(in the rows, 128 means zero)
Each named move below is a turn or a mirror, shown by a few rows before and after it. Which moves, in which order, take the first row of each later pair to the second? The first pair is answered.
move k953:
[141 107 137 130 131 144 175 151] |-> [136 102 133 128 147 148 164 157]
[ 86  95 112 131 100  64 213 152] |-> [ 81  68 101  89 185 129 131 189]
[109  91 151  79 123 108 171 152] |-> [112  86 146  74 129 122 163 152]
[148 144 134  99  59 111 176 131] |-> [151 112 119  65 137 164  99 164]
move k829:
[150 148 134 107 153 152  95 104] |-> [158 153 139 129 149 146 104  93]
[143 135 116 120 100 141 128  95] |-> [132 131 114 104 112 143 125 102]
[139 123  97 123 160 137 107 106] |-> [161 162 111 156 135 124 123 103]
[162 162 171 138 107 134 125 107] |-> [135 111 136  85 158 159  96 126]
move k558:
[136 107 117  92 176 149 133 132] |-> [137 108 127  87 170 150 127 128]
[132 130 113 131 155 144  91 117] |-> [129 134 114 117 155 148  90 114]
[157 167 148 120 126 146 103 114] |-> [121 138 107 179 159 136 120 143]
[108 106 128 101 165 136 130 151] |-> [120 113 142  79 150 140 119 139]
move k719:
[ 92 105  85 105 147 141  81 128] |-> [ 93  75 109 119 142 119 145 169]
[138 148  99 132 141 134  79 108] |-> [146 103 126 108 173 136 122 161]
[ 75  72  79 107 168 123 123 158] |-> [ 81  92  85 152 118  87 181 148]

Between the rows of a pair lie 2 to 3 moves.
[110 130  99  51 141 168  37  89] |-> [ 89  60 103 142 119  94 217 178]	k558 then k719 then k953
[ 93  98  76 102 166 148 100 139] |-> [147 114 165 108  90 114 184 139]	k558 then k719 then k829
[133 102 126 166 187 142 124 204] |-> [140  84 139  49 144 150 120 170]	k953 then k558 then k829
[146 173 130 104  93 120 115  92] |-> [162 148 174 114 116 125 152 149]	k953 then k719 then k829
[112  79 105 109 166 140 111 157] |-> [122 146 110 106  90 123  96  77]	k953 then k558 then k719
[154 152 100 103 114 145  68 131] |-> [141 121  78  76 101 120  81 139]	k953 then k829
[130 134 136 107 146 150  72 110] |-> [118  93 134 142 165 127 145 164]	k558 then k719
[112 115  97 125 171 158 104 138] |-> [139 142 132  78 118 161  99  96]	k558 then k953 then k719
[181 159 184  90 195 184  97 178] |-> [193 206 209 149 123 133 152 149]	k829 then k953
[139 140 125 138 198 175 100 164] |-> [167 187 149 104 128 160  90  90]	k558 then k953 then k719
[119 146 115  93 144 154  69 101] |-> [145 125 173 120 178 167 124 175]	k719 then k829 then k953
[161 123 163  85 166 161  99 146] |-> [136 136 129  61 131 158  82 104]	k953 then k719 then k829
[110  99  97 139 106 114 185 127] |-> [132 125 115 150 182 163 105 152]	k953 then k829 then k953
[182 118 179  78 154 139 132 165] |-> [141 115 129 118  83  78 197 119]	k719 then k829 then k719
[102 109  86 132  93  88 178 117] |-> [105 111 100 152 110  87 187 143]	k953 then k719 then k829
[151 124 152 130 188 160 110 138] |-> [137 138 123  95 171 159  82  97]	k953 then k719 then k829
[121 135 125  78  61  97 163  86] |-> [ 89  65  93  82 153 126 147 155]	k719 then k719 then k558
